In the data rows, the value 128 means zero.
Here are some numbered points:
[ 97 159 161  97  98  98 158 159 128 159  98 159] 0
[ 97  96  99 128 129 129 127 128 128 128 160 159] 1
[ 97 128  99 159 129 160 127 128 128 128  67 128] 2
[ 97  96  99 128  98 129  96  97 128  97 129 128] 3
[128  96 130 159 192 160  96 128 128  97 129 128] 4
[ 97 128 161  97  98  98 158  97 159 159  98 128] 5
[128 159 161  97 129  98 127  97 128  97 129 159] 6
[128  65  68 159 161 160 158 128 159 128 129 128] 7
[128 190 161   3  98  67  65 159  97 159 129 159] 8
[128 128 130 159 129 129 127  97 128 128 160 159] 9
[191 159  99 128 161 160 189 128 159 128 129 128] 10
[128  96 130 159  98  98 127  97 159 190 129  97] 11
[191 190  99 159 161 191 158 222  34  34 160  34] 12
[128 159 192  97  98  98  96 159 128 190 129 128] 13
[ 97 128 161  97  98  98 127 128 128 128  98 128] 14
[128 128 161  66  98  98 127 128 128 159  98  97] 15
[ 97 128 161 128  98  98 127  97 128 128  98 128] 16
[ 97  96 130 128  98  98 127 128 128 128 129 128] 17
[128  65  68 190 161 160 158 128 128 128 191 128] 18
[ 97 159 130  97  98  98  96 128 128 128  98 159] 19
[191 190  99 159 161 191  96 159  97  97 129  97] 20
[128  96  99 128 129 129  96  97 128 159 129 128] 21
[128 159 130  97 129  98 158  97 159 128  98 128] 22
[128  96  68 159 192 160 158 159  97  34  98  97] 23
[128  96 130 128 129  98 127 128  97  97  98 128] 24
[160 159  99 128 161 160 127 128 128  97 129  97] 25
[128  96  99 128  98 129  96  97 128 128 160 128] 26
[128  96 130 159 129 129 127  97 128 190 129 159] 27
Which three points above are nearest to each new point? Their numbers follow each, nearest first.
[128 159 130 159 129 129 127 128 159 128 160 159] 9 1 6
[191 128  99 159 192 160 127 128 128 128 129  66] 25 20 10
[ 97  96  99 159 161 129 189 128 159 128 129 128] 7 1 18
[191  96 192  97 192 160  96 222  34  66 160  66] 12 20 4
[191 159  68 159 129 191 127 190  66 128 129  66] 20 25 12
